Each path below is one point turned by a fixed rotation once a step. After each direction that follows a path, write how fast that rotation turns it, in degrees each step (0 if it stays still).
Each turn is a multiple of 5 degrees from 10 to 175, or 0.
Each row of a path follows its step; steps can be skipped.
Rotation 1:
step 0: [.07 .05 .15 .03 -.13 -.11 -.15 -.01 -.07 -.02 .30 .40 .05 .11 .08 .02 .01 .02 -.17 -.06 -.03 -.07 -.10 -.07 -.18 .15 .06 .10 -.04]
step 1: [.14 -.01 .01 .19 .16 .12 -.05 -.05 .07 -.15 .36 .19 .07 .06 .16 -.06 -.06 -.14 -.02 -.07 .01 .19 -.14 .09 -.06 -.07 .23 -.02 .04]
step 3: [.20 -.03 .08 .04 -.18 .09 -.10 .24 -.13 .01 -.05 .08 -.18 .13 -.14 .14 -.02 -.02 -.12 .04 -.04 -.07 .02 .33 -.10 .15 .15 -.05 .14]
step 4: [-.11 .14 .21 .25 -.17 -.07 -.07 .02 -.04 .04 .17 .02 .14 .10 .04 .19 -.26 -.04 -.03 .16 .05 -.09 .02 .26 -.03 .09 .14 -.05 .06]
step 5: [-.28 -.03 .01 .19 -.06 -.01 .04 .02 .05 -.11 .27 .17 -.12 .18 .10 .17 -.15 .25 -.07 .02 .01 .00 -.14 .02 -.15 -.13 .03 -.08 -.09]
step 6: [.06 .02 -.35 .09 -.02 .09 .12 .12 -.01 -.19 .17 .03 -.01 .17 -.02 .02 .00 .07 .01 -.03 -.18 .05 -.13 .25 -.16 -.26 .04 .02 .05]
step 7: [.06 .10 -.08 .03 -.07 -.23 .06 -.02 -.07 .00 -.07 -.06 -.11 -.15 -.01 .16 -.06 .00 -.02 .00 -.19 .14 .02 .38 -.04 -.23 .07 -.17 .20]
step 8: [-.14 .18 .11 -.15 -.12 -.03 .02 .05 -.09 -.02 .05 .04 -.23 -.04 -.24 .18 -.07 .08 .05 .09 -.03 -.07 -.05 .26 .14 .02 .07 -.30 -.10]
step 9: [-.28 .17 -.17 -.07 -.16 -.04 -.04 -.09 -.08 .06 .23 -.03 .24 .12 -.15 .05 -.01 .19 .11 .01 -.01 -.10 -.14 .17 -.04 .15 .05 -.09 -.05]
step 10: [-.27 .09 -.16 .02 -.06 -.09 -.11 -.19 -.22 -.01 .30 .05 -.04 -.15 .07 -.05 .10 .14 -.08 -.02 -.16 .06 -.17 .00 -.11 -.16 -.01 .10 .09]
step 12: [.24 .10 -.04 -.05 -.03 -.20 -.04 -.12 -.12 .07 .05 -.08 -.01 -.08 -.23 -.03 .01 .05 .00 -.29 -.04 .20 -.03 .16 -.04 .15 .05 -.28 -.08]
Speeds:
[-.01 .09 -.03 -.11 .01 .02 .06 -.11 -.04 .04 -.02 -.04 -.02 -.01 .00 .05 -.01 .00 .04 .00 -.02 -.04 -.10 -.02 -.03 -.03 -.03 -.01 .01] => 25
[-.08 -.02 -.07 -.03 .03 -.05 -.06 .05 -.06 .04 -.02 .04 .03 -.01 .00 .01 .01 -.02 .08 .05 -.04 .00 .04 .05 .00 -.07 -.05 -.05 -.09] => 25
[-.04 .01 .04 .02 .12 .04 .02 -.02 .05 .01 .02 .01 -.02 -.01 -.05 .04 -.10 .04 -.01 .01 .05 .09 -.02 -.02 .09 -.01 -.02 -.05 -.05] => 110
[.01 -.04 .00 .06 .03 -.01 -.02 -.09 -.07 .00 .02 -.06 .10 -.04 .00 -.03 -.06 -.03 .06 -.01 .07 .02 .04 .04 -.03 -.02 .00 -.03 .09] => 130
Rotation 2:
step 0: [-.15 -.15 -.07 -.04 -.09 .22 -.16 .01 -.02 -.22 .17 -.18 -.19 -.16 -.07 .04 .07 .04 -.02 -.13 -.10 -.05 -.08 .03 -.03 .04 .30 .04 -.03]
step 1: [.07 -.18 -.05 .03 -.12 .03 .06 -.09 -.07 -.31 .10 -.15 -.01 -.09 -.35 -.10 -.06 .01 .08 .15 .05 .04 -.08 -.07 -.06 .10 .19 .07 -.09]
step 2: [.03 -.11 .23 .02 .20 .01 -.16 -.21 -.20 -.21 .06 -.10 .02 -.18 -.20 -.18 -.01 .01 -.06 -.08 -.04 .02 .10 .03 -.14 .11 .07 -.02 -.11]
step 3: [-.20 -.09 .20 -.09 .02 .22 .03 -.12 -.06 -.22 .17 -.05 -.16 .08 -.16 .02 .04 -.05 -.09 -.17 -.02 -.06 .01 -.12 -.14 .23 .04 .01 .09]
step 4: [-.10 -.11 .06 .08 .14 .26 .06 -.19 .15 -.14 .08 -.09 -.21 -.03 -.17 -.03 .02 -.09 .00 .30 .05 .02 -.01 -.04 -.03 .17 .12 .00 -.11]
step 5: [-.13 -.02 .06 -.15 .25 .14 .00 -.09 .02 -.21 .19 -.02 -.03 -.20 -.16 -.17 -.13 .02 .09 .08 .16 -.05 .00 .10 -.15 -.07 .00 -.19 -.06]
step 6: [-.19 -.03 .20 -.07 .20 -.03 .12 -.14 -.03 -.06 .20 -.18 -.04 -.01 -.08 -.10 -.08 .13 .06 .05 .05 -.06 -.04 -.27 -.22 .05 -.10 .06 .13]
step 7: [-.21 .03 .15 .10 .33 .06 .06 -.10 .16 -.01 .13 -.19 -.10 .06 .00 -.01 .04 .11 -.02 .06 -.05 -.16 .10 -.10 .00 .03 .28 -.09 -.02]
step 8: [-.16 -.01 -.02 -.05 .06 .15 .06 .15 .24 -.14 .26 .02 .09 -.07 .00 -.13 -.06 -.02 .11 .08 -.01 -.18 -.05 -.12 -.21 .00 .23 -.10 -.07]
step 11: [-.08 -.11 -.16 -.06 .06 .09 -.10 .05 .12 -.16 .10 -.07 -.09 -.03 .03 .06 .14 -.01 .13 -.06 -.07 -.24 -.02 -.36 -.06 .09 .18 .14 -.06]
step 12: [.12 .01 -.28 .06 .23 -.07 .05 -.03 .00 -.26 .10 .04 .07 -.06 -.19 -.06 .00 -.08 .05 .10 .07 -.13 .06 -.16 .07 .12 .23 .03 -.12]
Speeds:
[.03 -.02 .04 -.06 .04 -.03 .04 -.02 -.08 -.02 -.05 -.06 .12 -.01 -.02 .03 -.07 .06 .05 -.01 -.02 -.01 .01 .04 -.05 -.02 -.09 .03 -.05] => 95
[.00 .06 -.05 -.04 .04 .01 .03 .01 -.07 -.05 .04 .03 -.02 .07 -.04 .07 -.02 .07 -.02 -.06 .04 -.01 .01 .06 .05 -.03 .06 -.09 .01] => 155
[.08 -.05 -.04 -.06 -.06 -.01 -.06 -.01 -.09 .00 -.05 .00 .02 .03 -.03 -.02 .04 -.05 .01 -.05 -.03 -.01 -.01 -.05 -.01 .06 .10 .00 -.07] => 35
[.01 .00 -.05 .01 -.05 .02 .05 -.05 -.01 .11 .09 .02 .01 -.07 -.06 .03 .05 .03 .02 -.01 -.08 .00 .08 -.01 .00 .01 -.06 -.05 -.03] => 0
[-.03 -.02 .07 -.06 .02 .01 -.10 .04 .05 .01 .02 .06 .01 -.08 .02 -.04 .01 -.01 .00 -.09 -.01 -.06 .04 .10 .00 -.06 .01 -.02 -.05] => 135
[-.03 -.04 -.01 .00 -.05 .10 .03 .02 .10 -.03 -.07 -.06 -.01 .04 -.01 .11 .01 .01 .06 .03 -.04 -.06 .03 .03 .04 -.02 .04 .01 -.06] => 100
Rotation 3:
step 0: [.00 -.22 -.03 .14 .00 -.13 -.17 -.03 -.09 .00 -.13 -.10 -.02 -.07 -.04 -.07 -.07 -.01 -.29 -.05 -.03 .06 -.22 .24 -.08 -.02 .02 .18 .20]
step 1: [.02 -.07 .07 .07 .11 -.24 -.24 -.12 .18 -.03 .06 -.08 .05 -.03 -.04 -.11 -.11 -.25 -.21 -.05 .00 -.12 -.15 -.04 -.08 .12 -.02 -.08 .19]
step 2: [.12 -.05 -.20 -.15 .31 -.10 -.18 .05 -.04 -.11 .00 -.06 .06 .02 -.05 -.05 -.11 -.01 -.16 .09 .01 .08 -.25 .01 -.23 .16 -.10 -.04 .04]
step 3: [-.10 .01 .03 .01 -.06 -.07 -.10 -.05 -.10 -.13 .05 -.14 .15 -.16 -.05 .01 -.20 -.02 -.03 .11 -.02 .04 -.31 -.18 -.13 .33 -.02 .04 -.02]
step 5: [-.08 -.21 .04 .11 -.03 -.01 -.08 .04 -.03 -.14 -.04 -.15 .03 -.32 .02 -.01 -.03 -.21 -.17 .09 .07 -.02 -.02 .26 -.13 .18 .01 .13 .05]
step 6: [.09 -.19 -.04 .05 -.08 -.11 -.12 -.06 .02 .06 .01 -.04 .08 .01 .04 -.03 -.16 -.15 -.29 -.06 -.02 -.01 -.28 .20 -.09 -.04 .01 .12 .26]
step 8: [-.05 -.04 -.09 -.09 .23 -.14 -.09 -.11 -.11 -.14 -.06 -.04 -.02 .04 -.09 -.04 -.15 .02 -.14 .05 .07 .03 -.38 .01 -.20 .20 -.05 -.08 .04]
step 9: [-.05 .03 .01 -.01 -.04 -.12 -.09 .07 -.09 .01 .13 -.05 .10 -.17 -.02 -.03 -.19 -.22 -.06 .16 -.06 .06 -.18 -.21 -.25 .29 -.03 .00 -.03]
step 10: [-.02 -.03 -.13 .04 .06 .04 .01 .19 -.06 -.15 -.01 -.07 -.02 -.29 .02 .16 -.20 -.12 -.05 -.02 -.14 .08 -.24 .19 -.15 .12 -.05 .13 .02]
step 11: [-.14 -.25 .13 .08 -.08 -.11 -.04 -.03 -.04 -.02 -.01 -.19 .09 -.21 .03 -.12 -.16 -.17 -.12 .00 .03 .05 -.07 .22 -.04 .17 .06 .19 .14]
step 12: [.09 -.03 -.07 .06 .01 -.14 -.17 -.05 .11 .03 .05 .02 .00 -.07 -.06 -.04 -.11 -.16 -.41 -.04 -.09 .00 -.15 .26 -.10 .00 -.03 .01 .18]
Speeds:
[.04 .05 .03 -.03 .05 -.06 -.08 -.02 .00 .02 -.08 .04 .01 .01 -.04 .00 -.04 .04 .05 -.04 .07 -.04 -.01 -.09 -.10 -.02 -.05 -.01 .00] => 60
[.00 .01 .09 .02 .01 .07 .05 .03 -.03 .03 -.03 -.05 .04 .05 -.08 .01 .05 .06 -.02 .02 .07 .04 -.03 .02 -.05 .05 .06 .02 .08] => 130
[.00 -.06 -.03 .01 .08 -.03 -.02 .04 .00 -.03 .04 .00 -.03 .11 -.04 -.02 .08 -.02 -.02 .01 -.02 -.01 -.08 -.12 .05 .03 .00 -.05 -.02] => 60
[.00 .03 .00 .03 .09 .01 .05 .02 .09 -.04 -.05 -.08 -.02 .00 .02 .06 -.02 -.06 .06 .00 -.07 .00 .04 -.02 -.03 -.03 .01 -.06 .09] => 125
[-.01 -.08 .04 .08 -.04 .00 .02 .10 -.06 .02 -.06 .04 -.08 -.06 -.01 .05 .03 -.08 .04 -.04 .01 -.02 -.01 -.02 -.03 -.02 .01 .06 -.02] => 65
